One turning vector, and how many ticks it has turned
The counts run from 0 to 405.
[ 27  67 -13  -8  20 -27 -70  11   0 -29 -43  -3 -29  -3  30  27  68  -1
   3   1  32  14 -23  20  -3   5  26  -2  46  53 -22  11 -11   3 -13  -1
   2  -2  21  -9 -46  55 -17   9 -18  15  18 -26  24  10  23  24] => 228
[ 45  53 -12 -33   9 -11 -32   6 -11  27 -59  15  -6  10  -1 -27  30  41
  -2  24  40 -14  -6 -14  50  -2 -29  11  27  58   6  29 -11  -7  10   0
 -35  37  46 -24 -26  43  20   4 -30 -21 -18   3  39   2   5   9] => 322
[ 44  12   9 -27  -8  -6 -30  13   0  -3   3  -5 -14  61   3 -11  60  27
  25  -8  52   8  19 -25   7  18  43  19   7  26  -3  43  -2  -4 -27 -28
 -53  26  47 -33 -35  21  21  29 -44 -14 -38 -29 -10  35  28  16] => 359
[ 62  39  32 -17   0 -25 -52 -22  11   9 -20 -35 -23  35  39  33  44  17
  -4  13   5   1   1  20  43  25   1  33  29  23 -20  20 -13 -34 -30 -10
 -22  18  38  -2 -54  38  20  42 -34  32 -13  -7  -7  23  15 -18] => 254
[ 26  52   1  -4  18  -7 -65  11 -11   3 -35 -25 -42  33  35  13  79 -10
   4   8   6   5 -31  32  30  15  13  15  42  44 -28   1 -26 -10 -21  -8
 -11  16  22   6 -44  33  -9  42 -34  -1 -12 -15  17  44  14   2] => 242
[ 69  57  35 -52 -30 -28 -17 -18  -4   2  23  -5 -15   8  14  19  45  37
  12  34  10 -12 -12   5  25   7   5  -1   3   8  14  24   0  -9 -44  13
 -10  28  21  -8 -50  56   1   4 -56 -13 -23 -41  -5   3  32  45] => 73
[ 65  39 -23 -21  13 -29 -30  11 -19  26 -28 -25 -27   8  31   4  50  14
  19 -26  26 -11 -14   1  18  -8   6  -5 -24  32 -12  18 -44  45  -1 -12
   7  24  36  42 -11  76 -24  33  -8  35   0 -22   3   5  37  12] => 399
[ 79  -1  -3 -41 -10  10 -14  -4  -5  23 -17 -15 -13   1  19 -31  38  14
  14   7  26  -5   6 -10  50  16  -2 -28 -10  10  -9  50 -28  -8   4 -20
 -39  32  65 -20 -39  46   4   8 -29  -4 -38 -43 -11  33  15   0] => 164
[ 57  31  -3 -42 -20  16   0  -5  37  21 -30 -23  -9   6  24   8  26  23
  16   3  58 -22 -10 -20  22   7  11 -17  -5  21   8  57 -18  24  19 -33
 -40  29  37 -13 -56  45   2  27 -31 -11 -13 -56 -19 -20   5   5] => 187
[ 71  28  26  19   9 -22 -30  -5 -15  20  -8 -22 -37  24  35  26  61  -1
   3   8 -13  11 -19   6  24  22 -11  25  29  13 -12   0  -3   4 -53 -10
 -22  25  30  18 -36  34  -4  66 -24   3   5 -34 -15  46  40  12] => 258
[ 52  64  51 -27   8 -24 -35  -8 -10 -13  15   4 -22 -19   9  16  34  47
   0  19  17 -10  -5 -15  30   5  -6  -2  25  34  10  12   5  39 -20  20
 -19  34  17   4 -37  80  -4   9 -12  -6 -16 -42  -2  -8  55  30] => 87
[ 59  70  15 -30 -39   0  -3  -6  -5  15 -21 -29 -34  22  11   2  65 -11
  16  17  42  -3  10   3  27 -26  13  19  18  -5  -2  21 -13  -2 -44  14
 -17  39   7 -14 -45  29 -11  16 -42 -12 -22 -32   0  23  21  45] => 61
[ 40  28  -3 -34   0 -17 -30   2  -3 -17   2   7 -18  59  -3 -16  63  21
  26  -2  41  23  17 -27  13  13  33  14   1  27 -12  41   4  -9 -27 -21
 -57  15  47 -39 -27  26  15  39 -42 -15 -41 -16 -12  22  32  13] => 358
[ 38  33  -5 -21   6  -5 -29  25 -18 -11 -46 -21  10 -13  57 -12  66  31
 -10  -6  22 -17 -22 -14   5  32  -5 -21  19  22  28  17   9  13   6 -21
 -38   5  72 -24 -33  57 -16  42 -17  13   8 -37   3  22  20  19] => 4
[ 60  44  32   0   2 -31   8   6   9  38  -2  -9 -18  -7  21  -3  41  13
   5  22  -5   3   9 -40  25   4 -23 -14   1   8  21  18   1  10 -35 -13
 -28  20  14 -18 -32  62  10  53 -21  33  16 -37  -6  30  65  41] => 282
[ 61  48  -4 -49  -6 -31 -31  15 -21  -9  -9 -21 -22  17  43  15  58  17
   4 -24  18 -20   1 -20  13  23   1  -2  -8  -2 -21  28  -2  26  -7 -29
  -9  -2  47  33 -30  33 -27  30 -30  29 -23 -56   3  -5  46   6] => 394
[ 61  53 -22  15 -34  -9   8 -13 -27  31 -60 -31 -22  18  24  28  59  -4
  21  16  17  18   6  -2   8  -2  -2  30  11  10 -14  21 -12   0 -34 -25
 -35  30  38  -9 -34  18 -11  38 -49 -23  22 -19  -9  22   7  31] => 39
[ 45  48  -4 -36  12 -22 -35  11  -5 -23 -11  -9 -39  22  34 -24  72   1
  23 -28  49  15  12  -7   4 -16  38  -4  -9   2 -25  24 -18  23 -22  -5
 -21   8  33   6 -26  39 -17  32  -3  31 -34 -14 -10  12  59  14] => 378
[ 29  55   8 -10  14  -8 -62   9 -11 -14 -29 -30 -34  23  36  11  74  -6
  -1   9  -2   8 -23  26  30  31   6  15  50  36 -29  -1  -8  -9 -26 -19
 -17  15  15  -3 -51  30 -18  40 -36   6 -11 -33   8  45  22  -3] => 243
[ 98   7  -1 -23  -9 -14 -24 -14 -18   2 -24  12 -20  -8  34 -12  46   7
   5  -7  18   8  19 -28  13  25 -12  -6  10  -7 -28  39   0 -23 -29 -27
 -16   6  75 -18 -27  30 -14  -3 -14   2 -20 -45  -4  44  37  14] => 154
[ 46  66  11  -4  35 -23 -24  25  -6  10 -16   8 -19  13   5   0  46  41
 -10 -10   1 -22 -23 -42  29  30 -22  35  20  60  17  17 -26  22 -17 -40
   1  32   8   7 -36  24  -9  34 -20 -29 -15 -43   4   5  49  23] => 107
[ 44  62 -38   3 -17 -23 -17 -17  -2  20 -71 -11 -25  15  30  28  52  18
  21   8  23  40   8   8  17  12  -5  -8  16  29 -44  16   0  -5 -15 -36
 -46   3  31  -9 -46  24 -17  37 -32  -2  47   6  14   4  38  10] => 33
[ 33  51 -18 -10 -12 -53 -39   4   2  -8 -23   6 -15  19  13  38  55  18
  15  12  50   1 -28 -19 -35   4  35  -9  13  44   0  29  12  16   0   0
  -4  -5  33 -15 -24  81  -5  16 -35  18  18 -20  20 -12  12  46] => 215
[ 73  37  19   3   5 -14 -32 -16  -4  26 -19 -29 -28  33  42  26  57  14
   3   1  -6  -4 -12  13  34  23   3  39  24  10  -5  11 -28 -22 -43 -12
  -8  31  26   5 -49  32   8  56 -30   7 -16 -16 -17  40  14  -1] => 256
[ 62  34   6 -39  18 -30 -37  10 -19 -27  -4 -14 -17 -17  35  10  49  30
  21 -24  35   5  18  -2  10   9  21 -23 -10  14 -18  32 -15  36  -4 -15
  -9   7  41  13 -38  73 -22   9  -3  42  -7 -39  -5  -1  69  19] => 387
[ 44  44 -22 -40   4  -3  -9  -2  28  21 -34   7 -36  20  27 -21  44   0
  24  14  42  19 -18 -17  26   4   4 -48  -9  21 -19  44  -4  39  12 -29
 -51  19  33   6 -26  48 -19  53  -8 -14  -9 -28 -10 -15  29  -1] => 183
[ 29  71  32 -24  27 -47 -49   9  -5  -5 -15   8 -30  26   8  -1  36  43
 -15   0  31 -12  -9 -34  37  10 -18  23  22  61  -1  17   8  42  -4  -4
 -29  24  22  12 -18  57  10  38   0  21 -12 -10  12  -4  47   2] => 102
[ 65   6   2 -24  -2 -19 -37  -2 -16   6   9 -11 -23  25  17  -3  60  38
  29 -25  58   1   2  -6  -8  -3  57   3 -25  10  -4  37 -25  18 -35  -5
 -13  16  45   5 -31  53   7  14 -20  23 -23  -4 -15  23  51  35] => 375
[ 23  59 -14 -21 -14 -26 -41  29 -18 -32 -29 -19  -8  14  11  23  81   2
   7   9  19 -10 -27 -13  -4  24  17   7  31  40   9  18   8   3  -4  -8
 -18   5  36 -30 -36  67  -8  21 -53   4  -5 -56  11  15  -7  32] => 222
[ 56  31  -2 -35  10   5 -25  20 -21   1   1 -29 -15  -2  32  -8  68  22
  30 -33  31 -10  -2   0   9   8  33  -7 -16   5   1  36 -41  40 -22 -23
  -3  29  32  19 -51  39 -23  15 -31  12 -27 -48  -9  24  59  25] => 384
[ 48  87  16 -47  -2  -2 -22 -13  21  -1  -8  -5 -35  12  22  -5  57   8
   9  25  42  11   0  23  44 -22  12  -1  23  14 -20  18 -27  -8 -32   9
  -3  27 -16  -7 -59  37  -9  12 -31  -7 -25 -18   9  -3  48  33] => 69
[ 44  64  13 -46 -51 -15  -9  -7   8  23 -14 -23 -30  46   6   7  57   0
  16  32  34   3   5  10  37 -14  19   9   9   1 -11  29  -6 -19 -41   8
 -31  19  11 -18 -48  30  14  20 -62   9 -19 -12  11  22  15  35] => 59
[ 53  55  22 -21 -22 -25 -16 -17  -6   6  11  -1 -32   6  -8  11  49  16
  28  48  20  24   7   9  26 -16  15 -23  10  19  -4  21   3   9 -35  24
 -30  29   9 -23 -39  87   3  11 -39   4  -1 -25   0  14  48  52] => 65
[ 60  42  23   8  26  -9 -28  -9  21  29 -24 -30 -30  18  31   2  42   5
  10  11  10   8  10  17  52  -7   3  17  18  38 -11  18 -41  -3 -31   1
 -20  35  11  -8 -44  47  21  62 -12  39  -2   1 -11  28  39 -13] => 263
[ 41  61 -25  -9 -24 -28 -13 -11  -5  16 -64  -9 -19  25  29  33  41  20
  15  16  31  30  18  10  25  16  -7  -2  20  30 -40  26  11 -11 -19 -36
 -52  -6  37 -12 -44  24  -5  39 -44  10  38   4  14   1  30   1] => 34
[ 54  40  13   3  -8 -35 -62  -1 -29 -15 -31 -11 -33   9  35  44  75   2
  -1   2  16   2 -28  12 -12  22  22  19  49  29 -22   1  15   4 -34   1
  -6   5  41   2 -30  50 -18  18 -23  10   9 -34  10  36  14  30] => 236
[ 46  55   2 -28   5 -30 -36   4 -21  20 -63  27 -17   2   7 -24  33  33
  -8  23  41  -1  -3 -28  29   3 -38  -4  37  54  -9  24  22  14  14   5
 -39  27  51 -19  -7  58   9  -2  -5 -10  -1  -1  33   3  26  14] => 320
[ 34  49  -8  -6  -9  -5 -14  17  20  22 -36 -18 -14  -1  13  11  41   6
  20  -3  79 -11 -26 -16 -15 -19  36   1   5  39  16  48 -21  53   8  -9
 -15  24  22 -14 -38  66  -5  23 -15   6   9 -30   3 -14  10  38] => 203
[ 62  44 -16 -20  -9 -18 -10 -11  22  13 -22  11 -22  -4  22  13  31  22
  31   5  46   8 -28 -30 -15   7  17 -37 -10  18  -7  48   6  43   1 -30
 -34  11  39   4 -31  58 -22  31 -19 -23  21 -48 -24 -31  36  25] => 191
[ 74  23 -11 -45   7  -1 -28  -2   3  12 -41  13 -42   9  30 -45  54 -13
   1   9  35  21  15 -15  40   4 -12 -29  11   8 -43  42  -5  -8  -2 -14
 -43   8  60 -17 -22  35 -13  24  -2  10 -32 -28   4  28  41  -8] => 161
[ 55  66  19 -38 -44   0  -4  -5   2  22 -18 -26 -31  33  11   4  57  -6
  11  24  46  -6   5   8  29 -24  17  17  14  -3  -4  31 -17 -10 -39  11
 -22  34  11 -21 -51  28   7  22 -60  -6 -24 -20   7  17  18  47] => 60
